128 stands for zero in the data rows.
Each row of this table is followed by its label. One hidden rule gives the labels. It looks at one to three of the table's principal directions, none of them among the few with the most spread.
[139 126 123 122 133 104 120 118 120 139 100 114 149 131 122 111 115 117 168 131 114 128 152 119 129 113 117 136 143 143 111 140 121 137 127 129 148 129 137 151 137 131 160 136 123 151 138 125] Z791
[166 133 141 129 100 120 133 125 132 114  88 107 126 139 128 106 111 107 117 144 107 138 149 161 149 118 141  76 173 103 114 137 139 107 153 150 111 132  95 141 110  93 121 115 165 123 119 126] Z569
[142 141 138 127  99 148 135 114 125 119 121 129 143 137 137 100 122 138 126 128 114 148 129 140 147 126 119 122 133 126 113 160 127 132 133 151 128 133 109 150 141 129 140 113 133 127 109 145] Z760
[153 122 119 120 134  85 111 112 138 133  76 128 102 123 142 135 112 111 132 176 147  58 169  99 107 131 104 122 133 179 110 173 151 127 133 139 126 138 121 138 144 150 156 135 123  73 164 103] Z791
[126 125 151 105 106 124 125  91 144 163 123 124 112 100 147 104 109 108 119  92 128 103 121 124 131 139 114 128 104 151 137 157 132 142 119 166 121 111 150  92 155 159 162 129 125 118 162 133] Z270
[119 124 154 142 145 142 125 143 116 127 140 141 163 119 133 120 127 155 148 126 132 160 130 120 118 152 122 159 120 120 128 102 141 117 123 118 180 135 144 154  98 122 121 152  91 153 108 122] Z270
[130 130 136 108 123 137 140 110 131 127 139 109 126 106 124 115 128 134 133 112 132 106 112 137 123 124 132 150 125 144 143 122 106 147 114 129 115 106 154  94 155 149 142 140 117 135 172 134] Z322
[120 154 108 156 173 119 137 151 112  68 129 128 123 149 120 176 193 179 116 186 186  99 143 131 118 113 139 138 152 161 145  99 106 115 118  84 119 121 133 147 121 113  85 153 115  94 170 116] Z251
[125 133  77 118 153 127 130 151 117 119 133 144 115 175 111 159 148 132 153 169 126 139 128 119 137 109 132  98 142 123 101 138 124 113 125  97 142 141  90 187 135  96 130 116 139 118  79 134] Z322
[121 145 102 158 139 125 127 141 115  83 138 129 125 181 122 170 183 150 101 162 158 132 138 132 164  85 138 119 144 143 132 135  98 139 139 100  69 147  95 139 143 118  99  89 165 101 130 144] Z251
[ 82 142 120 141 134 145 116 156 118 108 156 161 146 182 140 167 181 160 118 139 151 161 113 112 101 110 137 125 111 132 156 114 117  95 131  85 130 134 102 153  98 113  95 106 124 116  87 149] Z251
[123 131 131 135  84 125 133 117 132 114 134 120 115 130 133 130 121 109  67 120 123 119 111 157 113 104 154  91 135 105 167 128 123 124 157 139  46 123 115  52 126 137 102  93 173 114 139 140] Z791
[156 124 120 112 148 131 130 126 131  94 137 120  94 154 127 165 147 131 116 178 150  84 121 126 144 115 135 121 138 155 133 147 124 141 131 108  92 131  94 127 159 126 124 116 150  70 149 125] Z760
[114 124 139 106 108 157 141 117 116 126 167  98 129 109 123 117 138 108  87  78 113 138  84 160 173 118 166 122 136  92 157 105 107 147 148 125  70 112 119  78 150 123 123  92 184 149 137 154] Z270
[110 147 114 174 104 133 126 123 119  90 136 150 127 143 145 140 146 150  59 144 150 130 121 137 126 109 124 129 110 127 139 156 121 146 145 137  58 138 110  88 143 162 106  90 145  98 129 151] Z322
[136 127 139 122 133 123 130 126 135 140 134 129 115 131 132 134 128 123 132 118 133 124 128 130 135 126 129 115 128 138 138 125 128 126 120 138 136 123 143 121 130 122 129 138 123 122 140 122] Z319
[139  80 121  66 126 132 123 127 119 171 136  78 140  71  85  77  57  66 173  75  42 152  83 138 162 139 153 148 143  52  93  92 143 162 142 116 131 117 120 121 137 117 175 117 159 208 104 140] Z319
[156 157 114 142 119 123 162 116 155 111  70 117  96  93 115 102 138 157 140 157 153  81 166 143 127 153  89 131 148 171  77 144 119 131  87 151 137 123 151 163 118 134  99 170  76 119 184  96] Z251
[147 125 124 143 194 101 125 130 114 115 102 106 133  97 119 133 138 139 155 150 160  91 170 122 144 143 118 161 146 154 108 105 124 149 109 119 165 118 167 134 146 133 154 180 105 131 196  95] Z791
[ 96 134 154 151 112 155 141 119 138 157 147 141 156  94 130  93 116 151 134  70 125 175 126 136 113 161 110 157  90 107 132 108 122 131  99 159 161 121 180  97 115 148 129 153  87 182 122 134] Z251
[143 133 158 172 163  90 117 117 140 120  89 123 124 115 139 139 144 158 134 151 182  89 188 116 135 144  90 151 128 181 123 131 133 146 105 155 139 127 174 123 127 150 125 180  95  94 209  98] Z251
[143 120 139 166 180 108  99 119 120  96 107 133 136 172 133 165 155 150 129 180 165 123 177 113 171 127  99 124 126 153 107 156 146 154 125 123 118 149  97 157 132 125 133 131 146  77 144 118] Z251
[ 96 154  86 128 111 134 144 155 130 113 137 149 105 136 130 153 167 160 110 156 159  99 112 116  78 110 136 135 129 152 139 122 100 101 128 104 110 125 132 136 130 140  99 122 107 104 126 141] Z251
[119 134 119 145 117 136 139 126 122 123 131 130 141 109 121 115 121 143 121 125 125 132 129 131 122 139 119 148 122 118 121 130 124 141 127 140 123 132 141 121 135 145 123 133 122 140 124 131] Z251
[115 138 131 134 134 117 118 119 134 102 115 115 114 119 134 148 164 143  85 144 169  83 145 122 119 127 135 138 127 156 150 118 127 122 128 110  86 120 126 101 127 137 112 124 143  80 186 122] Z270
[153 123 139 150 125 126 145 145 132 130 105 120 134  87 115  98 101 134 133 133 125 130 161 138 142 163 120 135 147 113  99 106 152 121 124 143 148 155 146 136 101 116 110 146 105 153 135  95] Z760
[119 137  86 112  89 114 135 127 125 117 132 119 100 146 118 145 139 111  85 143 123 104 109 142 114  77 159  89 153 124 147 133 108 122 159 112  45 128 103  99 141 128 107  81 177 107 126 148] Z322
[116 124 133 137 125 136 157 134 132 143 170 117 122 109 107 140 147 145 120  93 146 124 123 143 135 121 140 133 135 134 159  77  98 144 116 125 103 131 185  85 120 130  83 143 120 156 158 114] Z319
[153 104 143  94 127 122 139 110 138 159 126  97 114  93 113 110  88  80 152 103  98 111 120 135 142 145 136 126 139 116 125 122 133 140 128 140 137 123 139 110 133 119 141 137 141 159 135 108] Z791
[108 117 129 123 124 131 127 160 117 134 139 127 151 122 109 122 127 144 159 125 109 153 105 116 128 131 127 156 140 111 117  96 132 127 138 103 138 141 127 176  90 117  98 130 110 163  97 136] Z569
[105 137  82 105  92 140 146 150 123 130 169 140 108 117 118 127 122 112  96 101 104 124  66 130 111 104 160 131 116 112 152 119 116 122 137 104  82 128 123  90 148 140 113  82 131 144 112 147] Z270
[117 133 150 128 104 153 119 109 133 134 141 145 140 150 151 114 126 128 114  99 115 166 108 136 133 125 121 115  99 115 137 156 129 131 128 151 124 117 111 114 135 139 145 108 136 125 103 158] Z270
[128 144 150 145 101 133 144 102 127 123 147 120 127  97 143 112 132 136  79  91 144 117 117 150 137 119 135 141 121 143 165 126 110 150 129 158  88 114 171  61 152 159 119 126 128 129 180 133] Z322
[123 129 127 164 149 111 109 124 111 112 132 131 153 184 130 160 158 138 121 139 143 157 160 131 156  91 128 102 137 127 139 134 113 143 142 127 104 139 116 129 135 118 129 114 170 115 121 139] Z319
[108 137 124 144 122 124 108 129 129 130 118 147 147 151 144 126 131 122 131 115 119 158 127 119 100 116 121 133 106 123 130 143 122 119 129 128 142 120 120 129 119 139 142 117 120 140 105 145] Z270
[120 111 129 132 158 123  95 124 103 129 136 125 155 135 138 130 110  97 119 112 106 165 123 129 135 121 150 128 117  80 135 120 140 134 151 121 142 115 111 102 142 125 179 116 167 144 103 145] Z322
[149 124 132  82 130 136 110 120 155 126 122 139 102 171 136 152 137 127 147 163 129 102 130  94 119 133 119 116 111 170 126 166 156 101 112 105 149 137  75 181 127 108 139 113 126  58 112 122] Z760
[145 128 148 155 148 114 131 123 136 143  92 125 129  81 135  96 103 127 151 115 135 126 157 132 140 166  96 152 124 132  91 128 138 143 105 167 177 121 170 132 122 144 144 175  82 158 160 104] Z322
[139 119 139 147 193 118 119 120 117 138 107 137 146 116 133 129 116 141 170 153 148 124 178 111 135 174  97 139 118 133  99 139 152 131 105 150 213 126 152 155 143 127 177 188 103 124 135  99] Z270
[143 135 103 126 144 118 135 118 126 102 144 118 104 167 114 173 166 136 107 164 159  93 149 127 156  95 142 103 145 165 146 138 112 136 127 104  79 145 111 122 159 113 113 106 168  78 154 118] Z569
[150 107 134  93 152  99 123 129 131 163  97 106 118 104 119 115 103 107 184 137 121  95 147 114 129 139 119 126 153 143 104 120 138 129 123 135 172 119 151 157 131 121 164 167 113 136 154 108] Z569
[118 119 130 112 119 142 141 146 126 167 153 140 133 103 126 106 103 122 157  85 101 150  94 128 123 140 127 135 121 106 125 108 127 131 123 143 167 119 161 132 124 133 134 147  96 173 103 133] Z319
[156 134 109 172 184  56  88  94 114  93  80  96 132 141 118 150 141 125 118 162 156 102 197 114 177  88 115 156 140 170 110 150 126 180 122 123  93 131 136 119 174 145 170 130 158  93 215 117] Z251
[146 159 148 147  80 131 147  85 136 105  92 101 128 113 135  89 135 138  93 122 134 121 147 165 161 119 116 118 149 141 118 165 106 146 131 177  76 118 128 115 148 141 122 116 150 121 171 143] Z319
[148 135 166 166 131 111 139  85 138 129  93  89 147  98 117 100 124 131 139 103 136 135 178 156 158 137 105 144 142 136 118 124 104 163 109 173 127 116 177 105 128 136 126 167 130 164 186 111] Z319
[101 138 126 129 122 173 135 116 114 129 139 136 155 139 130 100 132 141 140 108 108 193 106 152 150 138 120 118 115  77  97 144 111 136 123 148 148 110 106 150 143 124 158 122 140 167  71 173] Z322
[173 121 112  91 146  89 113 128 138 119  90 101  93 138 121 130 103  80 153 159 111  91 129 124 135 104 145 117 151 143 115 146 135 122 128 112 123 117  99 130 156 114 170 119 141 110 163 121] Z251
[154 131 112 125 143 105 136 129 122 113 111 113 111 144 119 140 137 130 141 169 147  96 149 133 150 101 129 111 162 157 116 140 113 139 130 123 105 135 126 136 156 123 137 128 136 112 161 122] Z569
[115 138 138 166 118 145 142 141 134 123 134 147 142 109 129 117 129 157 117 119 141 151 138 130 107 153 115 152 112 123 126 108 131 118 114 133 146 143 153 123  94 135  91 141  86 153 117 115] Z322
[ 99 143 112 154  93 161 151 125 119 130 161 153 147 108 126 107 122 148  88  99 121 161 116 136 124 145 126 137 100 103 132 130 131 129 126 140 115 148 138 104 128 144 108 105 121 155  91 135] Z791
[115 104 143 104 116 122 128 132 139 185 126 129 131  56 121  96  68 109 153  92  92 123 112 110  76 180 123 156 114  97 126  96 164 112 129 149 190 116 175 126  94 138 136 175  91 163 109 108] Z251
[144 111 121  82 165 110 128 133 127 146 167  96 118 113  93 146 135 115 163  97 119 106 112 104 165 112 153 169 135 165 152  80 126 146 103  73 141 134 159 140 139 105 125 133 118 144 174 101] Z322
[119 129 103 145 157  85 117 121 118 137 111 134 126 130 122 146 132 132 148 147 145 108 152 110 113 110 110 136 131 157 118 134 121 146 122 125 138 126 159 139 135 146 138 154 110 129 149 118] Z251
[123 113 122  75  89 146 128 127 120 155 161 116 139 121 116  93  89  87 132  70  60 166  66 143 140 109 161 112 126  79 142 117 135 130 144 119 110 117 109 107 135 118 151  87 154 173  92 158] Z251
[ 93 116 126  92 120 152 123 123 125 153 171 130 114  95 141 123 109  93  94  77 108 133  65 133 105 138 164 136  94  83 162 110 127 124 140 126 119  93 131  58 153 146 161 111 150 143 113 156] Z251
[116 162 118 142 104 145 129 138 140  99 113 162 125 161 149 138 157 160 107 163 149 132 137 115  89 133 119 123 113 150 129 157 134  79 122 119 143 139  94 167 108 120 104 113 107  86  98 133] Z251
[153 117 109 112 142 102 127 120 121 142 117 115 119  99 118 119 100 106 144 133 116  94 137 113 138 128 125 146 138 147 112 135 139 149 128 128 141 135 146 135 153 139 155 137 121 132 150 107] Z270
Which label does each new row get?
[111 143  84 139 131 123 137 140 111 113 158 136 123 163 117 160 165 140 115 133 139 131 113 128 145  80 140 123 135 141 139 130  91 146 132 105  86 136 126 128 156 132 112  99 145 127 123 146] Z319
[ 48 130  96 109 138 160 134 187 114 122 197 159 133 139 114 180 178 168 117 132 144 138  69 102  62 133 166 150 111 104 177  57 121  76 135  51 137 126 123 145  83 108  67 125 115 129  74 142] Z569
[123 144 124 167  95 137 124 133 110  78 156 138 151 193 137 150 152 137  72 132 121 177 106 162 132  64 156  95 139  99 169 133 101 135 166 120  45 133  91  86 128 127  92  72 179 120  99 167] Z322
[158 112 188 156 137 128 115 116 129 129 109 104 183 114 126  91  96 121 160  94  99 179 159 142 150 151 116 156 131 100 123 109 141 144 124 152 169 130 146 124 100 119 139 154 121 177 135 113] Z760
[128 157 118 164 103 127 133 124 127  84 139 140 137 215 126 163 175 155 106 153 140 164 134 146 144  66 130  88 142 144 151 156  95 127 136 121  66 145  92 141 124 110  79  87 161 105 105 153] Z569
[104 125 108 144 162 127 109 138 110 113 134 140 155 149 118 148 141 149 141 146 129 151 134 112 118 128 123 143 115 111 120 120 135 131 126 102 146 129 115 152 123 126 137 135 131 127 103 136] Z270
[153  93 148  77 173 125 121 123 142 173 116 110 106  93 119 122 101 104 190 129 120  96 138 101 153 178 111 145 127 140  92 125 157 135 107 132 201 125 136 175 134 113 170 170 111 126 136  99] Z251
[120 131 104 104 116 133 164 159 147 142 136 141  84  66 118 133 116 136 125 140 141  58 104 114  50 169 135 147 126 146 143  93 138  91 113 114 155 122 171 116 103 138  82 169  68 120 145  86] Z270
[128 130 119 140 104 137 148 122 129 138 131 126 121  93 124 109 116 123 100 107 123 117 131 137 147 146 122 129 126 117 118 136 128 146 132 156 104 140 141 106 142 144 118 119 139 137 131 121] Z319
[126 109 153  99 138 135 127 117 146 164 111 114 116  79 128 102 104 115 159 108 122 106 125 117 126 177 108 152 113 126 104 124 143 134 109 148 168 110 146 133 126 139 155 163 105 140 146 119] Z319
[107 137 144 134  97 174 109 103 125 123 139 158 157 151 161 100 111 125 100 105  98 194 100 135 131 144 118 122  79  81 118 181 146 126 137 157 136 120  74 125 142 142 169  88 150 126  56 177] Z569
[125 114 153 117 159 125 131 103 133 140 134 109 105  80 135 133 121 125 115 125 161  83 129 136 116 155 133 142 118 133 147 108 125 144 118 145 128  95 172  62 153 153 153 171 125 115 190 118] Z569
[146 121 122 143 171 105 114 133 130 122 128 129 131 159 118 166 143 128 153 144 139 123 161 106 136 118 122 137 128 156 133 123 129 134 114 107 153 143 133 150 124 113 122 142 126 113 136 100] Z760
[115 136 136 117 116 154 137 140 148 133 142 153 120 134 139 139 139 144 130 128 137 121 118 113  82 155 124 130 103 141 148 127 136  89 112 123 163 127 127 139 106 122 105 140  99 107 105 117] Z319
[164 124 155 139 120 116 120 128 139 114  90 119 120 134 141 128 114 110 102 156 130 117 167 142 127 141 138  83 155 115 130 131 160  95 151 146 126 138 100 125  98  99 116 128 158  90 127 105] Z319
[132 118 142 124 134 133 113 130 134 126 127 135 124 173 140 151 143 120 131 146 134 137 135 126 137 119 127  95 129 127 130 144 130 120 139 125 120 133  90 141 120 112 129 112 156 101 103 137] Z322
[ 82 163  96 143  97 175 148 120 124  88 185 158 112 184 137 172 196 165  59 134 155 145  84 146 125  92 143 102 105 128 164 151  85 128 133 112  53 124  90 109 148 135  78  76 165  90  89 173] Z270
[ 69 149 111 147 110 143 122 131 108 126 137 150 168 152 135 117 143 145 132 112 117 192 104 133  96 109 128 133 111  92 129 132 100 116 137 124 132 113 120 136 121 138 137 112 128 175  72 177] Z270
[112 151 136 159  96 170 164 139 138 112 147 142 131 131 120 123 161 177 102 126 151 158 135 149 146 146 120 119 130 123 122 115 117 113 115 134 110 155 127 146  95 110  61 118 115 137 104 128] Z319
[ 99 138  85  99 119 115 125 140 122 126 165 129 116 130 118 149 141 116 117 103 117 110  73 114  85  81 162 155 115 142 174 104 100 127 128  80  97 106 145  92 147 146 122 107 121 136 147 145] Z270
[ 72 159 118 166  82 165 149 161 126 122 142 175 139  92 150 104 139 176  86 111 143 152  95 129  74 158 116 159  98 108 126 116 125 100 129 142 136 128 149 125  96 161  85 129  70 149  92 149] Z760
[102 130 137 134  71 140 124 110 129 158 141 132 157 113 140  85 105 109 116  51  88 175  96 139 116 107 124 145 102 104 138 136 105 154 138 156 104 115 150  84 130 167 140  99 126 185 110 164] Z322
[115 152 149 137 116 165 153 118 147 121 151 147 106  88 153 123 149 167  89 111 170 101 113 132 100 165 119 161  91 160 152 123 120 120  97 146 143 110 170  92 134 158 107 154  76 105 165 120] Z760
[ 96 144  85  86 114 136 141 127 120 136 158 131 116 127 115 133 137 128 131 114 112 118  78 123 103 108 149 129 121 127 148 128 109 117 123 108 122 104 130 131 158 130 138 120 132 132 117 153] Z322
[ 91 119 144 132 117 157 140 114 117 155 167 123 147  90 123 104 114 125 113  67 110 169  94 148 148 149 133 141 107  76 136 106 117 155 131 153 119 114 155  86 135 143 132 129 143 183 108 152] Z322
[152 132 107 125 155 117 142 139 127 115  87 107 111 103 107 124 128 135 145 178 144  97 171 133 136 152 130 119 168 128  84 113 138 107 121 120 158 135 125 172 121  98 131 158 124 121 143  99] Z251
[181 103 162 131 135 120 109 112 132 145  66 105 150  99 127  66  55  77 164 120  71 169 164 138 185 175 106 122 140  78  54 156 181 137 134 168 183 144  91 173 110 102 178 130 140 170  94 111] Z270
[127 133 136 145 135 105 138 146 150 145 106 145 109  92 138 129 125 145 145 133 164  80 149 109  71 153 102 152 117 176 134 111 130 113 100 138 163 124 191 113 103 156 105 181  50 125 180  89] Z791
